Rows swapped in pairs by one turn or mirror: which row each one swaps with:
muzit: [  1  -5  16  29  35   4  -3 -31   9  -5   2  -6  55 -11  11 -11   0  -2
  13  21 -12  -5  -3  -3  34  38 -54  -4  14]
fevu: [ -4 -10  15  17  -4  -1 -33  18  31  -7   4   1  19 -47 -11   3  -2  11
 -49 -34  -2  18  12 -32  53  10 -12 -33  30]
tak: [ 44  25  19  17  32  40  12  -8   2 -31  -5  -1  30   2 -25   8 -32  -7
   6 -39   5  11 -23  10   6  16 -12 -23   2]
Gid: [ 15  -4   6 -17 -41 -33 -15  34 -23  -2  16   4 -17 -30  13  -7 -11 -16
 -39  10   0  -2   4 -47  29   6  -1   1 -43]
tuf: [ 11  -3   3  -7 -38 -35 -17  37 -18   3   4  19 -18 -27   7   1 -20 -18
 -36  18  -3  -6  -1 -54  41   1  -1  -4 -37]
toki: [ -3 -12  17  37  38   7  -5 -33  10   0   2 -12  52  -7   8  -1   1  -9
  13  26 -11  -8   8   6  18  28 -53   0  10]
bogef: [ 23  24  -5  17  32  34  -2   1  22 -25 -12   2  51  18 -47  -3 -16  13
   3 -42  -4  24  -7  13  30 -15   4 -35   3]
sitot: [ 32 -22 -20  19  14 -18 -17 -21  16   7  11 -61  23  12   3 -11 -11 -28
 -27  18   3   2  45   9 -12   2  -1  27 -36]
Big: [ 28 -18 -10  19  25 -14 -13 -23   5   3   7 -49  28  18   8 -21 -11 -22
 -28  26   9  -2  37   6 -11   3 -13  27 -43]
zun: [  5  34  -3  22  -2   3  50  43  17 -28   9  13  24   3 -43  33 -18  -2
  -2  -4  10  13 -19 -26  43   9   4 -21   4]
dus: [  6  30  -9  42 -11  15 -12  35   0  25  13  29 -17 -11 -24  29 -34   8
 -26   0 -26 -20  31 -18 -25   9  -2   9  48]
Nor: [ 37 -26 -29   7   7 -41  -9 -13  14  13   8 -39  44  10 -18 -12 -10 -31
 -34   6   2   5  35  -1 -15 -27  14  25 -51]
kadad: [-19  23 -17  13 -10 -16 -29   6  22   9  14  10  43  16  -8 -17   9  21
  -1  17 -18  33   7 -28  23 -52  21  39  10]
tal: [  0  26 -26 -14   4   1 -28  16   4  27   3 -10   4  40 -17 -28  -3  13
 -37 -26 -26   5  16  31  -3  17 -44   1 -22]
meku: [ 35  15   4 -10 -11 -25  63  -6 -21   2  -8  -6   1 -22 -39  29 -16  -9
   2 -40 -21 -15  -8 -20 -19  20  44 -22  -2]
Sala: [ 27  -1 -16 -16  -7 -36  52  18 -14  34 -15   1  19  12 -46  18  -7  20
   3 -45 -35 -24  13  -4 -25 -14  26  -9  20]
lapat: [ 48  28   5   6 -10 -27  40   6 -15   4  -1 -41  10   4   7  -1  10  26
 -12 -32 -21  -2  15   1  -3 -41  32 -20 -30]
dinik: [  9 -13  15  34  35  11 -19 -13   1   5   7 -28  40  14  11 -18  -8 -26
  -9  34  -1 -17  17   7   8  28 -41   7 -12]
dil: [-22  28  23 -37 -20 -45  -4  -5  12   8  38   0  21 -24   0  -3  11  19
 -16 -45  -9   9   5  -9 -33   0  11  19 -21]
fet: [ 30 -21  -5  20  25 -18 -12 -17   7   5   6 -54  30  10   8 -16 -15 -30
 -29  23   2  -4  39  16 -18   2  -2  21 -39]
laki: [-24   3 -51  60 -10   0   1 -11   1  30  28   9  19 -10 -54  21 -27 -27
 -10   4 -28 -22  15 -60   7  10 -18   7 -19]
taf: [ 12  33   4  34 -10  16 -11  30  -9  26   8  19 -27 -15 -11  26 -35   7
 -31   1 -27 -25  37 -16 -26   1  -9  15  38]
Zose: [-28  25 -16  15  -2   1 -14  10  20  34  25  44  13 -13 -46   7 -24  21
 -12 -15 -24  -7  16  -9 -26   8 -16  31  47]
loduk: [ 29  -3 -37  12  15 -30  35   4 -12  59  -2  19  44 -50 -14   3  19  -5
 -26  -2 -31 -19  14 -41 -37   9 -10   0 -22]
valog: [ 23  -4 -53  29  17 -13  28 -10 -14  57   7  15  40 -40 -18   8   9 -19
 -24   0 -36 -18  13 -37 -38  21 -16  -8 -23]
dud: [ 27  13   0 -28 -12 -26 -36 -21  -4  -5  12   9  14  12  10 -28  -3  12
   4  15 -13  21  -8 -14  -6 -35  20  45 -17]
puzek: [ 22  -6 -28   3 -12 -28 -10  -1  11  12  17  33 -13 -27 -45   5 -47 -10
 -37   3 -17  26 -22 -69   2   6 -44  -2  -6]
zono: [ -7  -2  20  14 -11  -5 -39  31  29  -1  18  14  24 -42 -21  15  -1   6
 -36 -35 -10  24  18 -15  42  -5   0 -33  30]
fonuf: [ 44 -14 -21   4  27 -32  40  10  -6  36   0  20  43 -60 -12  11  18   3
 -17 -12 -12 -11  -3 -38 -35  14  -8 -18 -29]
pes: [ 26  11 -10  12  29  28  11  -9   8 -32 -13  -3  47  15 -41  -1 -14  12
  15 -50  -1  22  -3  13  30  -3  16 -25  -1]
moz: [ 12 -11  16   2 -13   5 -39   8  23   2   9  -3   2 -50   3   2 -14  25
 -57 -37 -15  11  17  -9  26  27 -29 -37   3]
mevi: [ -6  36 -11  21   0   6  44  43  11 -30  15  21  26  14 -46  30 -17   4
   0  -9  16  14 -11 -26  45   8  -6 -15   6]
Pon: [ 17  10   7   8   6 -14  62  31  20 -34   3  19  28 -29 -35  35 -14  -9
  -8   3  11  13 -14 -33  31  11   5 -23   2]
sefet: [ 17 -14   5  34  35   4  -5 -21  -7   1   6 -31  37  18   9 -10 -13 -30
  -7  34   3 -16  21  20   7  21 -40  15 -15]
Lakek: [-15  46 -23   7   8  23  16  45  11  -1   7   2   3  51 -48  16  -9  -1
 -16 -10  -3  10   4  17  25   2 -19  -1  -3]
tomu: [ 16 -31 -44 -19 -20 -60  -1 -15  18  27  13   7   9 -16 -53   1 -24  -8
 -45  -7 -15  19  13 -52 -19 -30  -7  15 -19]
voli: [-16  -1 -18  58 -23 -10 -10 -21   3 -14  30   1  15 -11 -41  22 -41 -27
   1  19 -14 -20  -2 -61  32   2 -16   3 -12]
netal: [ 45  24  -1  -2  -7 -19  45  -1 -19   3   8 -41  22   4   3  -1  15  31
  -7 -41 -12  -8  15  -3   4 -44  32 -15 -27]
munuk: [ 12  10 -59  58   9 -15  13   1 -14  57   8   5  33 -18 -36  14 -10 -22
 -28   9 -38 -29  12 -49 -24   7 -17   0 -25]
dun: [ 18 -43  -4  -9   2 -46 -29 -20   2 -11  -4 -10  38   9   8 -20 -29  27
  -6  -4 -26 -10  31  11  -5 -39  -6  32  14]
Did: [-39  15 -13  -6  -8 -14  -9   3  19  30  24  32  26 -10 -36  15 -16  25
  -8 -34 -33  -2  12   0 -39  10  -2  37  37]
koma: [ 20 -21 -53  -5 -20 -54  -7  -5  23  32  19  14  12 -21 -45  -3 -33 -10
 -36  -5 -27  25  -4 -61 -17 -20  -9   2 -24]
kov: [ 44  43   5  26 -17   5  16  27 -26  17  10 -26 -20  10   7  18 -19  23
 -23 -25 -24 -31  32  -7 -17 -14  22 -10 -17]
ditop: [ -2 -14  15  27  35 -11   8 -39  10  -2   0  -7  58 -10  -4   0  15  13
  30   5 -21  -1 -19   0  32  21 -39 -14  16]
mifol: [-21  11 -41  66 -13  -3   6  -9   1  16  21   6  13 -10 -47  21 -32 -28
 -11  14 -21 -23  14 -61  11   6 -12   0 -22]
vume: [  4  22 -16 -20   5   3 -24   0  -5  18   0 -17  -7  30  -7 -24  -5  15
 -40 -32 -29   1  17  40  -7  12 -38   6 -33]
zuk: [ 17  11 -24   8  17  20   4   3  13 -16 -19  16  67  14 -57   7 -13  10
   4 -47 -22  12  -1   8  33 -19  26 -28   8]
Sivud: [-11  20 -15   6  -4 -23 -33  -4  18  13   8   8  33  20  -1 -28   7  19
   5  18 -11  28   6 -22  13 -57  17  42  -1]
seni: [  5 -12 -28  -5 -34 -22 -36  31 -14  -3 -14  39  -1 -15 -27   3 -13 -11
 -30  10 -22   2  -9 -58  50  -8   5  -1   6]
gar: [ 27   4 -17  -5   1 -27  51   5 -22  35 -17   1  26   2 -52  28  -2   0
  -1 -52 -28 -29  -1  -8 -18   8  31 -16  15]
bemit: [ 28 -20  -8  23  19 -20  -6 -18  10  11   0 -48  30  20   0 -17 -15 -28
 -26  22   9  -2  37  17  -9  -6   5  21 -47]
Kuge: [ 46  23  32 -25 -10 -18  45 -21 -22  -8   3 -10 -12 -17 -23  21 -25 -11
  -6 -27  -5 -15 -12 -25 -21  24  34 -16 -12]
Fudi: [ 44  17  21  15  30  39  13  -4   7 -36  -4   3  19   4 -28  18 -33   7
  10 -36   7  10 -13   4  19  15 -11 -34  -9]
zifin: [ 12 -39   7  20 -14 -22 -35 -27  22 -45  17  -1  28  -7   0  -9 -63   8
  -5  12 -13  -1  11 -19  21 -17 -19  13   6]
gilo: [  4 -14   2  36  41   8  -1 -39  -1   2  -3 -17  46  -1  14  -3  -1 -14
   2  27  -8 -14  10  10  13  41 -42   1  10]
Dev: [ 27  14  20 -17 -14 -34  57  -2 -25  14  -4   0  -9 -15 -30  29 -19  -1
  -2 -35 -15 -30   1 -19 -21  17  37 -16  -8]
bipem: [-19   1 -56  57 -18   1  -1  -7   9  12  33   0  15 -18 -44  23 -32 -32
  -5  15 -33 -24  19 -50   5  10 -20  12 -20]
lig: [ 29  -6 -40  20  16 -30  21   3  -9  61   2  11  43 -44 -18   0  15 -11
 -25  -4 -27 -17  14 -40 -39  22 -22 -11 -34]
rap: [ 25   9 -14  -4   0 -34  53   3 -10  27 -17  -2  16   8 -51  26   5  14
   5 -49 -36 -25   0  -3 -29  -1  37 -23   2]
Kila: [ 25  -9  20  -6  -5   6 -48   3   3   6   5 -17 -10 -37   5 -15 -18   0
 -57 -45 -17   9  14   8   2  21 -35 -33   2]
sukik: [ -3 -12 -20   0 -32 -25 -35  30 -10   5 -13  46   0 -17 -21   2 -14 -11
 -41   6 -15  -3  -6 -54  51  -2   6  -5   7]
pef: [-23  16   9 -30 -17 -42  13 -10  21  18  39  14  25 -32  -4 -11   8  25
 -11 -33 -23   6   4   3 -38  -8   8  38 -18]
bog: [ 18  19   9 -26  -7 -23 -33 -28   0   3   9   9  12   8  17 -36  -1  13
 -11  11 -10  21  -6 -10 -11 -43  17  44 -19]
Pebez: [ 48  -3 -11  -7   5 -37  61  23  -2   8  18  33  38 -59 -19  19   3   4
 -23 -21   7   0   1 -41 -16   9   5 -26 -24]
Sem: [ 40  15  -8   4   2 -33  43 -27  -3  -3   5 -29  46   1 -10  -9  23  42
  10 -42 -20   0  -3 -11  18 -36  23 -23 -26]
silap: [ 25  -2  13 -15  -3  -5 -39   3  -6  13  -7 -24  -9 -18  11 -22 -16   9
 -61 -39 -25  -3  20  21  -6  23 -36 -15 -11]
Gaf: [-22  12   9  27 -10  -7 -34  26  34  -5   4  16  29 -35 -11   8  13  19
 -35 -18  -1  29   4 -42  45 -27   2 -19  27]
Gine: [-34  14  -3 -23 -14 -29   1  -9  37  27  33  20  21 -25 -21  -1   6  33
 -14 -22 -23   7  16   7 -45  -3  -1  27  20]
Ger: [  0   6  13  14  18 -22  23 -44  18 -17  -2 -19  60  -1  -5   5  19  28
  22 -14 -25  17 -13   0  38 -10 -19 -25  18]
Doto: [ 50  24  -1   4  -3 -20  40  -6 -12  -1   2 -39  23  -1   2   0  22  35
 -13 -40 -16   5   8  -3  -2 -35  34 -28 -32]
dizu: [ -4  21   0  15   1   1  57  34  12 -33  18  23  24   4 -45  35 -12   3
   8  -3  13  12 -13 -19  41  13   3 -18   7]
degab: [ 42  24  21   5  22  41   6   2   4 -35  -4   2  13   1 -23  10 -43  12
   5 -31   0  23 -20  -8  21  14 -33 -28  -9]
busud: [  5 -46  11   1  -6 -25 -29 -32  12 -36  15 -10  27  -4  12  -1 -50   7
   1  11  -8  -4  20  -7  22 -25 -21  21   5]
ruzi: [ -1   4 -40  43  13 -13  15   4 -13  65  11   9  35 -18 -34  10   4 -23
 -24   8 -41 -25  18 -49 -30   5 -20  10 -32]
Rar: [-15   1 -51  66 -15 -10   2  -2  -3  25  21   8  20 -14 -47  18 -22 -28
 -13  21 -35 -22  15 -53   6   2 -17  11 -17]
fuz: [ -7  11  28 -30 -30 -58   9  10   8  13  39   6  12 -27  18 -15  12  17
 -23 -20  -4   5   4  -5  -5  -4  12  21 -43]

Swapped with fuz: Gaf
Swapped with fonuf: ditop
Swapped with Nor: voli
Swapped with taf: tal
Swapped with gilo: valog
Swapped with zono: dil
Swapped with bemit: mifol
Swapped with Sala: degab
Swapped with sitot: bipem
Swapped with Gid: kadad
Swapped with fevu: pef
Swapped with kov: Lakek
Swapped with Sivud: tuf
Swapped with zuk: Kuge

